Each row is where one point has got to under a steady rotation. How many ticks took it there?
The counts run from 0 to 198.
2.4; -10.2; 10.7; 5.5; -20.2; 4.0; 7.6; -5.2; 2.0; -30.9; 27.5; -3.6; 4.6; 12.5; -11.9; 16.9; -3.4; -6.2; 29.3; 20.0; -19.0; -18.9; 12.0; -7.3; 14.1; -5.8; 18.9; -4.3; 25.0; 33.2; 16.5; -1.6; -28.1; 4.2; 0.5; -0.4; 15.0; 19.4; -0.8; -0.2; -0.3; -12.4; -16.4; -24.3; -2.1; 23.9; -21.7; 2.3; -4.0; 12.8; -7.0; -5.6; -2.9; 13.7; 5.6; 30.0; 4.9; 10.2; -1.5; 23.7; -7.0; 28.0 -> 98
18.2; -0.6; 8.8; 18.3; -15.7; -0.8; -5.3; -8.4; -7.0; -16.5; 24.2; -3.1; -0.2; 20.2; -13.2; 7.5; -2.8; -6.1; 47.7; 16.7; -14.0; 0.8; -0.1; 7.1; 14.0; -5.3; 25.4; 2.9; 32.5; 22.0; 13.3; 2.7; -23.4; -9.0; -7.7; 0.6; 15.6; 5.9; 0.3; -6.8; -10.5; -11.4; -31.5; -20.7; 3.2; 9.6; -25.0; 8.5; -10.9; -3.9; -16.6; 6.9; -11.1; 14.6; 3.4; 27.9; 13.5; 22.6; 20.9; 16.0; -8.6; 11.8 -> 64
1.8; -7.8; -3.2; -3.1; -16.7; 0.5; -3.8; -15.0; 6.1; -32.7; 16.9; -20.8; -5.1; 15.2; 0.3; 18.1; -11.6; -0.3; 42.2; 2.7; -8.0; -22.5; 5.7; -0.9; 17.5; -2.0; 21.8; -0.8; 24.5; 38.9; 12.4; 4.8; -18.9; 7.0; 7.3; -4.8; 19.2; 13.7; 3.6; -2.7; -5.2; -7.0; -30.1; -13.7; 5.0; 21.4; -10.9; -0.6; -16.0; 11.0; -12.8; 6.6; -16.5; 10.6; 12.9; 35.1; -0.5; 17.4; -2.7; 14.3; -6.0; 20.3 -> 135
14.5; -10.1; 2.0; 8.6; -15.4; -7.9; -4.5; -6.1; -6.9; -26.3; 20.0; -12.4; -1.8; 18.7; -5.2; 9.6; -6.6; -11.5; 49.7; 7.4; -7.2; -11.4; -2.3; -3.0; 4.9; 4.1; 17.8; 8.0; 27.2; 19.3; 15.0; 0.0; -29.6; -8.0; -1.8; -1.6; 17.8; 9.5; -0.5; -2.8; -16.3; -20.4; -28.7; -20.2; 8.6; 17.1; -17.0; 8.6; -8.9; 11.3; 5.3; 3.3; -2.8; 18.5; -0.7; 36.4; 9.8; 20.8; 13.5; 16.1; -11.3; 26.1 -> 192
5.4; -9.4; 9.8; 5.9; -9.2; 6.8; 2.6; -3.8; 6.7; -28.3; 31.4; -12.7; 9.0; 16.1; 5.0; 17.3; -0.7; -11.6; 34.8; -5.0; -6.6; -28.6; 18.1; -2.3; 14.3; 3.1; 25.9; -14.9; 25.4; 35.3; 23.6; 8.4; -23.9; 7.9; -5.7; 1.0; 18.7; 24.3; 7.0; 1.8; -2.1; -14.0; -16.5; -14.1; -10.4; 28.8; -5.9; -1.6; -8.1; 8.5; -6.2; 6.2; 1.4; -0.4; 1.7; 27.2; -10.6; 8.2; 4.8; 20.6; 3.9; 19.0 -> 40
9.6; -7.3; 5.5; 18.0; -19.5; -2.4; -0.3; -6.4; -9.3; -25.2; 25.2; -4.9; 5.6; 13.2; -12.3; 1.3; -3.2; -7.6; 35.6; 22.5; -16.3; -4.6; 6.3; -9.2; 3.3; 1.2; 22.7; 6.5; 26.4; 25.4; 7.9; 2.9; -29.3; -8.0; -1.0; 2.8; 20.9; 8.6; -6.1; -3.1; -4.0; -10.0; -30.8; -28.6; -3.1; 18.1; -25.9; 16.0; -2.9; 8.1; -9.3; 1.0; -2.6; 6.5; 1.6; 31.6; 14.0; 19.8; 3.9; 22.2; -14.2; 23.5 -> 105
19.1; -5.9; 18.6; 16.1; -11.4; 2.7; 2.7; 0.6; -2.3; -16.9; 33.6; 6.3; 10.1; 22.0; -4.1; 13.6; 4.0; -18.0; 36.2; 12.7; -14.8; -11.4; 6.3; 5.3; 12.7; -4.5; 32.5; -12.8; 34.6; 25.5; 15.1; 8.7; -27.3; -6.4; -13.6; 8.4; 15.7; 16.4; 2.0; -0.6; -6.7; -14.7; -13.2; -24.7; -11.2; 23.1; -20.5; 11.1; -2.5; 1.4; -10.0; 6.3; 6.4; 5.9; -2.9; 20.6; -0.1; 9.6; 18.8; 21.1; 1.7; 12.6 -> 159
13.4; 0.1; 16.1; 11.2; -17.3; 5.9; 2.0; -2.9; 4.5; -17.6; 30.3; -0.8; 2.0; 30.9; -2.0; 19.0; -7.0; -11.5; 34.8; 19.7; -19.3; -3.8; 0.9; 5.6; 25.0; -8.2; 27.0; -6.1; 29.1; 24.5; 11.5; 6.4; -22.5; -1.5; -8.0; 2.9; 13.1; 15.1; -6.5; 4.2; -8.1; -6.2; -23.1; -19.6; 14.6; 15.4; -18.0; 2.1; -6.8; 11.9; -14.6; -0.5; -11.7; 17.5; 8.8; 30.0; 6.8; 19.9; 13.2; 14.4; -1.3; 18.2 -> 20
8.5; -10.7; 5.4; 10.8; -17.2; -4.1; 6.4; -6.2; -5.6; -33.6; 18.3; -4.1; -5.0; 19.9; -15.0; 20.7; -2.3; -4.6; 46.5; 8.0; -8.8; -22.2; 0.6; 1.9; 13.9; 1.8; 10.9; 2.8; 23.0; 28.1; 23.9; -3.1; -32.4; 4.8; -5.0; -7.5; 12.9; 15.9; 8.7; -1.6; -16.9; -19.7; -20.5; -17.1; 5.6; 18.3; -13.3; 2.8; -12.1; 5.2; 2.6; -1.8; -6.1; 20.6; 4.6; 36.3; 1.8; 15.4; 9.6; 17.4; -7.7; 19.7 -> 141
3.4; -4.1; -1.6; 12.6; -16.9; 4.7; -5.0; -11.1; 3.3; -28.4; 27.9; -15.1; 4.3; 10.4; -8.3; 11.6; -7.2; -8.8; 36.3; 9.3; -11.4; -14.4; 7.0; -12.6; 7.9; 3.9; 23.9; 4.1; 24.9; 32.0; 15.3; 1.7; -25.5; -1.5; 11.3; -5.5; 18.6; 13.3; -2.7; 2.6; -3.1; -16.1; -33.9; -22.9; 11.5; 24.4; -15.4; 1.9; -8.0; 13.7; 1.3; 4.0; -2.1; 13.3; 3.7; 34.2; 12.7; 20.0; 0.2; 13.7; -13.4; 26.4 -> 145
14.9; -6.3; 16.5; 17.7; -14.8; 4.1; 1.3; 1.4; -0.9; -18.2; 35.1; -1.5; 12.9; 23.5; 3.4; 5.8; -0.8; -19.6; 32.6; 17.9; -16.8; -9.1; 13.1; -4.6; 8.5; -2.7; 31.6; -9.6; 27.4; 25.7; 8.6; 9.8; -27.2; -4.6; -7.9; 12.7; 19.8; 16.1; -7.2; 4.3; -2.3; -9.1; -17.2; -26.2; -8.1; 25.4; -20.3; 14.0; 5.3; 12.4; -9.6; 1.8; 6.8; 3.1; 0.3; 21.7; 4.3; 15.6; 10.3; 20.9; -3.5; 24.1 -> 157
7.4; -16.0; 1.1; 2.9; -17.1; -11.7; -0.3; -11.1; -4.9; -34.0; 12.6; -11.1; 1.0; 11.7; -6.9; 8.3; 0.1; -2.7; 44.5; 7.6; -5.1; -29.1; 6.3; -4.6; 5.8; 4.8; 17.0; 1.5; 26.9; 36.7; 10.4; 2.6; -28.5; -0.2; 1.4; -1.1; 20.5; 12.8; 7.4; -8.8; -7.6; -10.1; -21.4; -20.3; -20.9; 23.1; -21.0; 10.8; -9.4; 1.6; -8.5; 2.9; -1.6; 0.2; 3.7; 31.3; -5.9; 12.7; 2.2; 24.9; -6.2; 21.4 -> 45
14.9; -12.6; 16.6; 6.2; -25.2; 3.3; 2.3; -5.0; 5.5; -25.0; 20.6; 3.7; -0.9; 11.3; 5.3; 18.7; -8.5; -5.0; 38.0; 19.9; -14.9; -14.4; 9.9; 4.2; 14.8; -12.3; 21.5; -1.4; 21.3; 25.9; 12.2; 0.5; -25.1; -0.9; -3.4; 6.4; 19.6; 19.8; -6.4; -3.8; -2.6; 1.4; -13.4; -26.5; 3.8; 15.3; -25.1; -2.7; -5.2; 13.8; -19.4; -8.8; -15.8; 13.3; 0.6; 31.2; 2.7; 15.1; 11.6; 18.0; -8.3; 21.4 -> 10
3.6; -7.3; 4.7; 3.8; -21.3; 6.3; 2.2; -8.0; 8.0; -34.6; 27.5; -16.1; -2.0; 17.8; 5.6; 20.0; -8.5; -3.5; 37.2; 1.5; -9.0; -24.4; 12.3; -4.9; 15.4; -1.3; 17.9; -4.5; 15.2; 33.5; 19.5; 3.4; -23.0; 7.3; 3.1; -2.5; 17.3; 19.7; -2.5; 3.8; -4.9; -4.8; -23.8; -16.1; 11.1; 21.7; -6.4; -6.7; -9.5; 17.5; -6.2; -2.8; -15.6; 10.9; 9.6; 37.5; -1.6; 17.3; -0.6; 16.4; -7.2; 23.9 -> 137
7.2; -6.9; 10.6; 16.6; -19.0; 9.8; 5.8; -7.3; -0.6; -26.9; 33.7; 7.4; 6.1; 8.4; -20.6; 20.7; -0.9; -3.0; 33.5; 11.1; -16.4; -16.4; 13.6; -2.5; 14.1; -4.8; 20.4; -4.7; 27.7; 32.8; 27.0; -4.0; -30.4; 3.9; -1.9; -5.7; 14.5; 21.8; 5.0; 4.4; -4.0; -17.6; -17.1; -22.1; 3.0; 18.9; -19.6; -2.4; -6.8; 2.3; -8.0; -3.0; 1.5; 14.3; 2.9; 29.1; 5.4; 8.6; 8.7; 18.3; -8.1; 17.9 -> 100
5.8; -10.1; 6.0; 0.4; -17.4; 3.7; -0.8; -8.5; 7.0; -31.9; 22.9; -8.2; 6.9; 3.6; -3.3; 12.1; -5.0; -1.7; 32.6; 9.6; -13.4; -25.7; 17.5; -6.2; 10.3; -7.2; 28.5; -6.5; 26.4; 39.7; 16.1; 2.9; -21.8; 7.7; 6.5; 2.3; 22.3; 21.0; 4.8; -3.2; 4.0; -7.4; -18.8; -20.4; -9.7; 25.0; -19.9; -0.9; -9.8; 9.9; -18.6; 3.0; -4.7; 3.9; 3.6; 30.2; -0.9; 8.0; -2.9; 24.0; -7.5; 23.0 -> 48
19.4; 0.0; 23.6; 20.3; -15.4; 2.6; 2.5; 0.2; -1.5; -16.9; 32.8; -4.4; 4.1; 33.8; 9.3; 11.9; -2.7; -16.4; 43.1; 5.7; -11.0; -3.7; 6.4; 7.2; 18.0; -4.8; 24.2; -9.4; 25.1; 14.4; 13.0; 11.0; -25.1; -1.8; -18.5; 12.2; 15.2; 15.6; -5.8; 2.5; -10.2; -7.7; -19.4; -19.5; 6.6; 16.0; -13.3; 4.9; -2.4; 11.5; -12.7; 1.9; -12.1; 8.7; 1.3; 29.2; 1.0; 22.0; 19.8; 15.2; 1.5; 16.5 -> 70
12.4; -5.1; 12.6; 13.1; -16.7; -3.6; -2.3; -9.3; 0.5; -22.6; 25.8; -10.3; 8.2; 21.8; 10.8; 0.4; -1.4; -11.7; 38.8; 12.8; -6.2; -12.8; 11.9; -1.6; 10.2; -0.1; 31.1; -7.2; 22.6; 32.8; -0.1; 16.1; -21.5; -7.4; -3.7; 13.8; 25.9; 13.2; -5.4; -4.4; -1.1; 4.3; -23.0; -22.7; -17.5; 22.2; -19.5; 14.3; -1.6; 3.3; -25.0; 5.6; -8.5; -7.5; 4.5; 24.4; -6.7; 19.2; 4.1; 21.6; -3.1; 18.4 -> 165
8.9; -5.8; 5.2; 19.3; -20.8; -1.5; 0.7; -12.6; -5.5; -29.5; 18.0; -12.5; -5.6; 16.8; -6.6; 13.9; -5.1; 3.8; 53.3; -6.0; -0.4; -16.2; 6.5; 3.9; 12.6; 1.3; 12.4; 3.6; 16.1; 26.5; 23.9; 3.0; -25.4; 4.1; -6.1; -4.8; 18.6; 13.6; 6.9; -4.9; -12.0; -8.9; -28.4; -18.2; 2.6; 10.7; -9.7; -1.1; -16.9; 0.7; -12.0; 1.4; -23.5; 9.9; 4.8; 37.8; -3.1; 23.7; 12.2; 13.9; -9.5; 14.5 -> 181
22.7; -5.3; 15.6; 20.9; -13.6; -2.6; -0.2; -3.7; -3.8; -19.2; 25.6; -6.2; -0.2; 26.3; 8.2; 12.3; -0.2; -13.0; 50.8; -4.0; -1.2; -14.7; 8.3; 10.1; 12.3; 0.9; 25.1; -8.8; 22.0; 20.6; 14.2; 15.2; -23.6; -5.4; -16.4; 8.8; 19.8; 14.6; 2.4; -4.2; -14.7; -2.6; -21.0; -17.3; -9.0; 13.9; -12.0; 7.5; -8.8; -4.6; -18.3; 6.5; -12.8; 0.3; 0.2; 24.9; -12.8; 21.0; 23.4; 15.0; -0.5; 9.4 -> 121
8.6; -2.7; 11.6; 15.1; -17.3; 6.0; 1.6; -7.7; 2.7; -27.4; 23.7; -7.6; -5.6; 17.0; -3.8; 22.6; -3.8; 3.8; 45.8; -5.5; -4.7; -17.7; 14.3; 8.0; 21.0; -5.1; 16.5; -8.9; 18.5; 28.5; 28.1; 3.6; -21.4; 9.6; -9.9; -3.5; 15.0; 18.9; 8.4; -3.8; -7.1; -9.3; -22.2; -12.4; 1.8; 11.8; -11.2; -7.5; -16.2; 1.1; -19.7; 0.7; -23.4; 10.9; 5.8; 34.6; -6.0; 17.2; 10.2; 14.2; -4.6; 13.3 -> 179
18.4; -0.3; 11.6; 10.9; -8.5; 0.1; -7.5; -4.4; 1.4; -13.4; 26.3; -11.5; 7.1; 22.4; 4.3; 2.3; -5.1; -13.0; 41.1; 14.0; -14.5; -2.3; 8.7; 0.4; 15.9; -7.6; 36.5; -9.9; 35.6; 24.2; 2.2; 13.9; -16.3; -7.1; -8.9; 11.4; 21.3; 11.4; -1.8; -7.3; -0.8; -7.0; -30.1; -19.4; -9.5; 20.1; -22.9; 11.0; -4.6; 8.5; -23.4; 12.9; -5.1; 2.5; 4.9; 24.6; 6.1; 17.4; 9.5; 22.0; 0.3; 18.7 -> 116
2.4; -11.5; -0.6; 10.3; -17.0; -2.0; 3.0; -14.1; -2.0; -34.9; 24.7; -9.0; -2.3; 9.6; -13.9; 15.8; -2.0; -1.1; 42.7; -0.7; -1.4; -26.6; 8.8; -2.1; 6.8; 8.9; 17.8; 3.9; 21.2; 42.1; 24.2; 2.7; -27.1; -1.4; 6.8; -9.5; 19.5; 15.8; 8.9; 1.0; -8.5; -11.4; -22.1; -19.7; -1.7; 20.9; -11.3; 2.2; -14.2; -4.9; -2.5; 2.1; -4.8; 7.9; 5.8; 31.8; -2.9; 12.5; 5.5; 13.3; -10.4; 13.3 -> 93
19.6; -2.7; 12.1; 21.7; -18.1; -0.8; -2.0; -5.3; -10.8; -18.0; 23.8; 4.8; -0.4; 20.0; -15.4; 11.9; -1.2; -5.7; 47.6; 16.6; -11.3; -0.6; 0.7; 7.4; 12.9; -3.7; 21.2; 3.1; 28.1; 19.3; 14.4; 1.5; -25.2; -7.4; -10.0; 0.4; 16.0; 10.1; 0.8; -6.4; -12.5; -10.4; -27.0; -22.2; 0.9; 9.8; -25.1; 8.0; -8.1; -2.6; -12.9; 2.9; -9.2; 14.5; 0.4; 28.8; 10.4; 20.7; 20.1; 16.1; -7.4; 13.0 -> 63
14.1; -6.7; 7.1; 17.1; -12.0; 1.1; 0.7; -5.0; -6.8; -21.7; 31.0; 2.2; 5.3; 16.8; -18.8; 15.6; 2.0; -14.3; 40.7; 11.3; -12.7; -9.5; 1.6; 0.6; 7.7; 1.6; 26.9; -0.2; 36.3; 26.6; 20.3; 0.2; -30.0; -7.3; -5.6; -3.1; 16.0; 12.2; 6.0; 1.7; -12.3; -25.9; -21.8; -22.0; 1.6; 21.1; -19.6; 10.2; -6.2; -1.4; 3.3; 5.4; 9.3; 15.9; -0.2; 27.4; 10.8; 10.5; 15.7; 17.4; -6.8; 15.1 -> 151
18.1; 1.7; 15.8; 9.2; -9.1; 4.4; -8.7; -3.9; 5.7; -15.5; 31.1; -11.8; 8.4; 20.3; 10.0; 8.2; -4.1; -13.4; 38.5; 8.9; -15.1; -1.7; 10.0; 1.0; 20.1; -8.2; 38.0; -13.2; 35.7; 24.5; 7.5; 12.8; -15.5; -4.4; -8.4; 11.9; 21.8; 13.9; -0.8; -4.5; -0.5; -7.2; -28.1; -16.7; -6.5; 17.9; -17.5; 2.9; -7.4; 10.3; -25.8; 13.5; -5.5; 1.6; 3.6; 24.5; 4.9; 17.2; 12.0; 21.1; 1.0; 14.1 -> 117
14.3; -4.6; 6.8; 16.1; -15.4; -3.6; -5.8; -10.7; -4.1; -21.7; 25.6; -11.3; 7.7; 18.4; 4.1; 0.1; -2.4; -14.0; 39.3; 7.2; -5.7; -12.6; 10.9; -0.4; 6.6; 5.3; 33.6; -4.9; 24.1; 33.4; 3.6; 17.7; -20.7; -10.2; -0.2; 10.3; 26.3; 7.9; -4.0; -5.2; -1.0; 1.8; -27.5; -24.3; -17.6; 21.4; -17.0; 17.9; -6.1; -3.2; -21.1; 10.3; -4.9; -9.1; 4.3; 23.6; -5.4; 20.1; 9.0; 21.2; -6.5; 13.1 -> 164
12.6; -2.9; 9.0; 18.8; -15.3; -0.7; -2.6; -12.4; -1.7; -23.9; 24.8; -6.0; -1.5; 17.9; -2.8; 11.1; -1.7; -0.5; 49.7; -4.4; 0.1; -17.9; 10.0; 9.6; 14.4; -1.0; 25.1; -6.3; 21.8; 35.1; 17.1; 11.4; -21.6; -2.3; -10.1; 0.5; 20.7; 14.0; 8.3; -6.2; -9.9; -0.1; -24.8; -17.4; -14.0; 13.3; -11.2; 7.1; -16.3; -12.6; -26.7; 7.3; -16.2; -1.6; 5.4; 26.7; -11.4; 18.8; 14.7; 15.6; -3.1; 5.0 -> 171
8.8; -1.9; 11.1; 1.6; -14.8; 4.1; -6.1; -7.1; 11.2; -23.0; 24.9; -18.7; 0.4; 18.7; 15.6; 16.8; -7.6; -8.3; 39.3; -1.7; -7.0; -18.0; 12.2; 4.2; 21.2; -4.8; 30.2; -14.3; 24.0; 34.1; 11.8; 12.9; -14.8; 4.5; -4.2; 4.5; 19.8; 17.0; 0.2; -3.9; -1.7; 2.3; -23.0; -13.0; -1.2; 20.8; -9.3; -5.4; -11.9; 11.2; -22.8; 8.6; -20.1; 2.4; 7.9; 29.6; -9.4; 18.5; 7.4; 17.7; 0.9; 15.9 -> 127
